Small tables with named rows and columns. After each table, cells are looked up by row and column.

Table zavumi
	kolumam	gugo	zuv	ner	panulo	nonulo	bem	lud	pev	vopo
bov	10	157	64	16	38	183	51	97	215	146
lilaguv	114	173	117	99	154	102	98	176	181	102
lur	236	88	231	240	206	109	218	162	86	132
dadiz	131	86	180	154	110	204	174	84	100	219
mera	145	174	134	120	180	61	113	211	185	53
duron	75	186	103	55	122	113	67	159	200	109
bap	124	170	119	107	156	101	101	171	180	102
virob	177	146	164	172	191	90	137	176	156	91
rari	230	87	223	228	191	109	200	160	91	113
zeti	106	93	160	122	89	203	161	77	116	219
lefuvov	161	163	143	142	180	69	118	208	171	48

panulo of lur: 206
bem of mera: 113
gugo of dadiz: 86
kolumam of virob: 177
pev of rari: 91
vopo of lefuvov: 48
gugo of bap: 170
pev of virob: 156
nonulo of virob: 90
gugo of virob: 146
ner of rari: 228

rasu =
          zot   vor  riker  genurid  latere   zor   ruf  gedabo  vavize   pog
gesotu   6.83  2.27   2.87     6.64    6.89  6.86  6.12    2.64    3.12  7.66
zarak    3.07  8.62   6.54     3.75    2.31  3.58  5.65    9.89    6.16  3.97
rumo     4.64  9.19   3.37     6.63    2.74  5.11  8.05    8.38    3.31  6.47
gikodoz  5.82  8.31   2.55     7.46    3.64  5.80  7.94    7.62    2.51  7.03
vimusa   3.99  6.16   7.74     2.74    4.72  4.00  3.37    5.84    7.99  2.15
gaf      3.02  9.96   6.87     3.45    2.94  3.40  6.02    9.08    6.48  3.94
dof      5.94  6.21   2.81     7.77    4.05  6.27  7.49    6.86    2.41  7.43
fub      5.65  5.73   1.12     8.34    4.84  6.06  7.41    6.72    1.28  8.79
zug      3.98  5.69   7.82     3.04    4.18  3.56  3.68    6.15    8.27  2.45

vimusa, pog -> 2.15
dof, gedabo -> 6.86
gikodoz, riker -> 2.55
dof, zor -> 6.27
gaf, riker -> 6.87
zug, latere -> 4.18
rumo, gedabo -> 8.38
zug, ruf -> 3.68
gesotu, latere -> 6.89
gaf, gedabo -> 9.08
zug, zot -> 3.98
gikodoz, pog -> 7.03
vimusa, vavize -> 7.99
gesotu, ruf -> 6.12
rumo, pog -> 6.47
fub, genurid -> 8.34
zug, pog -> 2.45
zarak, riker -> 6.54

vibagez =
	pela	vif
turov	-346	245
gik	-871	584
lin	-864	592
kob	77	-23
zev	-243	174
raguzi	81	-19
vup	182	-92
vezudi	489	-304
gikupuv	301	-144
lom	-534	405
zudufa	299	-146
ripunok	597	-368
kef	-433	332
betubig	-640	472

vif of lin = 592
vif of gik = 584
pela of gik = -871
pela of raguzi = 81
vif of ripunok = -368
pela of lom = -534
vif of kob = -23
vif of raguzi = -19
pela of turov = -346
pela of zev = -243
pela of gikupuv = 301
vif of turov = 245
pela of betubig = -640
vif of betubig = 472
vif of vezudi = -304
vif of gikupuv = -144
vif of lom = 405
vif of vup = -92
vif of kef = 332
pela of lin = -864

semifog
|  | lag | deve | nop |
|---|---|---|---|
| vopafon | 70 | 50 | 47 |
| datemud | 226 | 189 | 49 |
| zupamo | 198 | 101 | 182 |
| zol | 44 | 80 | 115 |
| nafizo | 81 | 193 | 121 |
| zik | 40 | 90 | 240 |
| losel | 143 | 218 | 124 |
| tuf | 72 | 141 | 38 |
| nep | 192 | 226 | 163 |
| vemis | 212 | 188 | 68 |

datemud, nop: 49
losel, deve: 218
tuf, lag: 72
datemud, deve: 189
vemis, nop: 68
tuf, deve: 141
zik, lag: 40
nep, deve: 226
zik, deve: 90
zupamo, deve: 101
vopafon, deve: 50
nafizo, nop: 121
vemis, deve: 188
zol, nop: 115
vopafon, nop: 47
vopafon, lag: 70
zol, deve: 80
nep, lag: 192

ton
         dep  far  kise  nugizuz  boper  sibabif  fibanop
vofini    98  138    52      165     97       44      156
seso     162   56   140      134     42      146       72
lir       95  137    56      154    101       47      153
kopi     166   62   132      146     32      141       70
bifilat   90  131    47      167     98       43      155
vopoku    22  132    83       66    194      127      109
lov       21  136    86       72    199      124      117
lum      128   63   146       90    109      176       53
lufi     111   59   153       57    134      201       51
gegole   172   59   130      153     31      139       66
tof      126   67   151       80    116      198       46
palefun   81  136    50      149    111       66      147

nugizuz of lufi is 57
dep of lum is 128
dep of lov is 21
fibanop of palefun is 147
kise of gegole is 130
nugizuz of tof is 80
sibabif of seso is 146
boper of lum is 109
fibanop of vopoku is 109
fibanop of tof is 46
nugizuz of lir is 154
far of kopi is 62
fibanop of lov is 117
kise of lir is 56
nugizuz of gegole is 153
sibabif of gegole is 139

Table lobafen
|  | nufun | tovoda | zomumon | dudon |
|---|---|---|---|---|
| nurugid | 40 | 10 | 10 | 50 |
| namozu | 43 | 10 | 10 | 10 |
| poguve | 33 | 19 | 10 | 51 |
| zudur | 41 | 30 | 52 | 19 |
| fipepid | 53 | 90 | 10 | 24 |
| larumo | 10 | 24 | 39 | 42 |
| nilazi | 34 | 41 | 10 | 74 |
| zetotip | 35 | 25 | 23 | 67 |
| vibonif | 41 | 49 | 54 | 36 |
| gok | 44 | 71 | 50 | 40 |

tovoda of fipepid = 90
nufun of larumo = 10
dudon of poguve = 51
dudon of fipepid = 24
nufun of poguve = 33
tovoda of nilazi = 41
dudon of nilazi = 74
dudon of namozu = 10
zomumon of nurugid = 10
nufun of namozu = 43
zomumon of namozu = 10
zomumon of zudur = 52
dudon of larumo = 42
nufun of zudur = 41
tovoda of larumo = 24
zomumon of fipepid = 10
nufun of vibonif = 41

sufare =
columns: noz, pil
fim: [107, 32]
pezo: [62, 190]
vil: [110, 36]
gafu: [54, 200]
gim: [107, 36]
bosapid: [181, 18]
kuf: [178, 18]
tul: [106, 200]
mabok: [137, 196]
vife: [53, 201]
pasufep: [125, 193]

pil of fim = 32
pil of mabok = 196
noz of gim = 107
noz of gafu = 54
pil of pezo = 190
noz of pezo = 62
pil of gafu = 200
pil of vil = 36
pil of kuf = 18
noz of bosapid = 181

bimer
|  | dopi | ful | bulib | veru |
|---|---|---|---|---|
| fak | 54.27 | 23.93 | 65.09 | 41.34 |
| som | 56.90 | 20.35 | 56.92 | 44.76 |
| sututen | 23.24 | 55.54 | 59.76 | 12.10 |
| zitebu | 51.36 | 20.35 | 67.37 | 38.00 |
| tomi | 56.40 | 22.77 | 53.36 | 47.08 |
| vav | 56.14 | 35.12 | 30.97 | 75.23 |
| golip | 23.82 | 53.38 | 54.54 | 15.39 |
| dimeben | 24.01 | 56.27 | 54.99 | 15.86 |

veru of som: 44.76
ful of sututen: 55.54
bulib of sututen: 59.76
dopi of tomi: 56.40
veru of tomi: 47.08
ful of golip: 53.38
veru of fak: 41.34
bulib of tomi: 53.36
veru of golip: 15.39
bulib of golip: 54.54
ful of dimeben: 56.27
Which row has the largest veru? vav

ramap =
fields: batamu, sig, gabu, vab, tetizum, pilopu, naf, mizis
bave: [0.69, 0.67, 0.35, 0.64, 0.50, 0.28, 0.45, 0.42]
kotino: [0.46, 0.52, 0.61, 0.34, 0.66, 0.57, 0.39, 0.69]
sisom: [0.75, 0.65, 0.31, 0.62, 0.50, 0.22, 0.44, 0.42]
zavape: [0.47, 0.55, 0.61, 0.34, 0.67, 0.57, 0.38, 0.69]
fem: [0.26, 0.34, 0.74, 0.40, 0.47, 0.79, 0.56, 0.61]
vul: [0.25, 0.33, 0.68, 0.36, 0.51, 0.78, 0.56, 0.59]
rakav: [0.58, 0.52, 0.37, 0.70, 0.36, 0.40, 0.59, 0.34]
peva: [0.49, 0.45, 0.40, 0.66, 0.25, 0.47, 0.70, 0.32]
nov: [0.73, 0.65, 0.32, 0.63, 0.50, 0.25, 0.42, 0.38]
pago: [0.51, 0.44, 0.40, 0.68, 0.31, 0.43, 0.64, 0.31]
kelotoz: [0.45, 0.51, 0.61, 0.35, 0.63, 0.57, 0.40, 0.64]
vup: [0.44, 0.50, 0.62, 0.36, 0.65, 0.57, 0.38, 0.71]
buv: [0.45, 0.54, 0.61, 0.38, 0.68, 0.60, 0.37, 0.72]

What is the gabu of vul in ramap?
0.68
What is the pilopu of kelotoz in ramap?
0.57
What is the mizis of vul in ramap?
0.59
What is the vab of vul in ramap?
0.36
What is the pilopu of zavape in ramap?
0.57
What is the sig of vul in ramap?
0.33
What is the mizis of buv in ramap?
0.72
What is the gabu of peva in ramap?
0.40
What is the vab of fem in ramap?
0.40
What is the gabu of sisom in ramap?
0.31
Which row has the largest tetizum? buv

